Rotation paths and how fast each direction turns (deg/step):
Each turn is a multiple of 5 degrees from 10 to 175, or 0.
Each row of a path follows its step; steps can be skipped.

step 1: 1.23; -2.65; 2.13; 0.32; 1.29; -0.61; 0.96; -1.41; 0.99; 0.84; -3.08; 0.16; -0.01; 0.69; -0.62; 1.26; 2.87; 0.17; -0.38; -0.35; -1.44; 1.20; -1.65; -1.21; -1.54; 2.34; 3.19; -1.80; 3.43; -1.23; 2.50; -1.56; 0.76; -0.96; -2.75; -0.87; 2.29; -0.72; 2.46; 1.85; -1.76; 1.65; 0.60; -1.85; 0.40; 0.00; 1.00; 0.20; -2.62; -1.95; 0.53; -2.14; 2.68; -0.40; 0.39; -0.44; 1.00; 1.62; -5.09
step 3: -0.59; -1.47; 5.12; 1.76; -1.49; 0.48; -0.32; -0.60; -3.05; -1.80; -1.79; -1.63; 2.07; 0.67; -1.61; 0.77; 0.52; -2.01; 0.08; 2.02; 3.71; 0.37; 1.32; -2.22; 0.30; -1.35; -1.87; 0.47; 1.32; 2.01; -2.22; -1.30; 1.44; -2.59; -0.55; -1.44; 0.11; 0.07; 2.34; -1.66; 0.25; -0.05; 2.66; -0.29; -1.38; -0.02; -0.28; 1.29; 0.06; 0.01; -2.93; -2.45; 0.33; -2.86; -0.54; -2.09; 2.17; 0.66; -3.25
step 9: -1.04; -0.15; 3.51; 1.98; -3.32; -0.72; 0.74; -3.09; -2.07; -2.06; -0.45; 0.31; -0.62; -1.08; 0.58; -1.36; 1.02; -3.23; -2.84; 0.34; -1.75; -0.50; -1.33; -1.12; -0.74; 0.56; -1.47; -0.36; 0.77; -1.75; -1.14; -2.49; 0.53; -1.17; -3.34; 2.63; 1.51; -1.79; 2.23; -0.21; 0.99; -1.34; 0.32; 0.72; -1.31; 1.82; 0.52; 1.89; 0.60; -4.67; 1.49; -0.65; 1.99; -2.12; 0.64; 1.25; 2.46; -1.97; -1.77
step 12: 0.09; -0.99; 1.94; 3.38; 1.02; 1.57; 1.62; 1.14; 1.03; 0.45; -0.64; -0.57; -0.08; 1.26; 0.33; 0.37; -0.48; 2.04; -2.03; 1.03; -0.07; -1.50; -0.70; -3.36; -1.48; 0.39; 0.37; -0.33; 2.34; -1.70; -0.69; -3.01; 0.10; -4.13; -0.75; 0.47; 0.77; 1.75; 0.52; 1.81; 0.09; -1.27; -2.01; 2.48; -3.17; -1.00; 3.93; -0.28; -1.32; -0.49; -0.62; -2.07; 3.29; 1.07; -1.55; -1.15; 3.22; -3.71; -0.85
step 19: -0.04; 0.06; 4.14; 0.21; 2.07; -1.42; -1.18; 1.91; -0.07; 2.00; 1.31; 1.59; 1.56; -0.79; -1.66; -1.41; 1.76; 1.21; 1.69; -1.97; 0.95; -0.20; 0.72; -1.59; -0.91; -1.15; -2.33; 0.24; 1.90; -2.39; 0.22; -0.94; 5.40; 2.45; -1.68; -1.82; -0.93; 2.14; 2.21; 0.52; -0.75; -2.41; 0.66; 0.36; -0.36; 0.84; 0.46; 1.18; -0.63; -2.28; -1.45; -1.09; 2.78; 0.63; 0.28; -3.20; 2.92; 0.68; -2.27
step 22: -0.65; -1.15; 2.59; 1.58; 0.91; 0.24; 0.45; 0.83; 0.93; -0.81; -0.12; 0.96; 0.08; -0.90; -1.89; 0.21; 0.69; -1.99; -0.83; 0.41; 3.98; -1.34; -2.11; -0.52; -0.43; -0.70; -1.94; -1.34; 2.68; -1.69; -1.88; 0.34; -0.43; -0.15; -0.60; -0.28; 1.03; 0.14; -0.46; -1.13; -0.02; -1.02; -0.57; -2.57; -0.19; 3.49; 1.98; 2.11; 3.05; -0.54; 2.87; -2.87; 4.82; -0.67; 0.60; 1.29; 0.79; 3.81; -3.90
step 25: 0.52; 0.14; 0.05; 1.72; 0.68; 0.65; 0.85; 1.25; 1.35; -0.06; -3.41; 1.46; -1.06; -0.03; -3.73; -4.32; -1.24; -0.74; -1.15; 0.84; 0.28; -0.34; -1.98; -0.46; 0.09; -0.64; 1.05; -0.36; 1.81; 1.96; 0.81; -0.98; 2.21; 0.92; -0.51; -1.48; 3.52; 1.48; 2.20; 0.86; 0.81; -4.10; 2.21; 1.78; -2.89; 1.72; 0.01; 1.34; -0.18; -2.86; 1.76; 0.29; 3.04; 2.13; 1.58; 0.97; 3.16; -0.65; -1.51
step 27: 0.40; -0.43; 2.15; -2.19; -2.28; -3.43; -0.05; 0.01; -0.19; 1.12; 1.15; -0.27; 2.82; -0.39; 0.25; -3.68; 1.82; 1.51; -1.12; -0.42; -0.34; 0.64; -3.49; -3.73; 0.89; 0.62; -0.63; -0.70; -0.27; 1.32; 1.79; -1.64; 2.80; -3.35; -0.86; -1.21; 2.87; 1.91; 1.97; 1.29; 1.95; -0.48; 0.99; -2.46; 0.04; 1.56; 3.39; 1.91; 0.03; -0.85; -1.40; -2.54; 0.18; -2.98; 1.11; 0.02; 1.10; 0.62; 1.38
0.64; -0.59; 0.10; 0.37; 0.21; -0.56; 0.05; -0.05; 0.51; 0.23; -0.22; -1.33; 0.60; 0.11; 0.42; 0.71; -0.11; 0.25; -0.34; -0.25; 0.56; 0.37; 0.45; -0.06; -0.04; -0.45; 0.23; -0.53; -0.18; 0.35; 0.08; -0.71; 0.98; 0.42; 0.62; 0.88; -0.61; -0.42; -0.38; -0.12; -0.49; 0.23; 0.02; -1.33; -0.85; -0.38; -0.19; 0.61; 0.44; 0.37; 0.12; 0.23; 0.65; 0.41; -0.10; -0.83; -0.02; -0.35; -0.24 : 155
0.07; 0.10; -0.12; 0.34; 0.68; -0.17; 1.01; 0.09; 0.15; 0.11; -0.32; -0.55; -0.45; -0.20; -0.39; 0.02; 0.18; -0.27; 1.29; -0.46; 0.28; 0.18; -0.02; 0.34; 0.12; -0.64; -0.24; 1.28; -0.30; -0.48; -0.06; -1.03; -0.25; -0.05; -0.75; 0.19; -0.35; 0.22; -0.24; 0.03; -0.20; 0.92; -0.35; -0.01; 0.47; 0.35; 0.86; 0.69; 0.38; -0.14; 0.00; 0.03; 0.00; -0.14; 1.31; 0.33; -0.99; 0.28; 0.20 : 160
-0.40; -0.03; -0.13; 0.51; 0.08; 0.83; 0.50; -0.28; 0.63; -1.39; 0.06; 0.41; -0.44; -0.37; 0.01; -0.45; 0.07; 0.14; -0.15; -0.32; 0.35; -0.26; 0.39; -0.35; 0.88; 0.03; 1.08; 0.78; 0.45; -0.20; 0.18; 0.01; -1.04; 0.30; 0.00; 0.46; 0.83; -0.40; 0.34; 0.46; 0.22; -0.02; 0.38; -0.55; -0.35; -0.25; 0.04; 0.82; 0.97; -0.30; -0.45; 0.36; -0.09; 0.64; -0.91; -0.38; 0.12; -0.33; 0.10 : 85
-0.23; 0.62; 0.51; -0.67; -0.05; -0.83; 0.63; -0.25; 0.09; -0.34; -0.13; -0.83; -0.35; 0.39; -0.07; 0.53; -0.18; 0.22; -0.09; 0.92; 0.00; -0.84; -0.05; -0.19; 0.13; 0.08; -1.18; -0.16; 0.35; 0.40; 0.46; -0.02; -0.65; -0.24; 0.60; 0.68; 0.52; -0.01; -1.09; 0.47; 0.07; -0.94; -0.02; 0.29; 0.04; -0.31; 0.62; 0.36; 0.32; -0.73; -0.28; -0.06; -0.52; -0.30; 0.64; -0.45; 0.70; -0.47; 0.69 : 115
-0.64; 0.24; 0.02; -0.21; 0.52; -0.73; 1.54; 0.04; -0.65; 0.03; 0.05; 0.73; -0.76; 0.50; -0.09; -0.18; 1.10; -0.13; 0.08; -0.55; 0.40; 0.01; 0.48; -0.07; -0.74; -0.07; 0.69; -0.43; -0.59; 0.47; 0.33; -0.16; 0.36; 0.28; -0.21; -0.24; 0.27; 0.14; 0.17; 0.29; -0.99; -0.42; 0.53; -0.24; -0.48; 0.11; -0.58; -0.40; -0.94; -0.09; -0.70; 0.27; -0.06; 0.70; 0.54; 0.02; 0.42; -0.51; -0.06 : 60
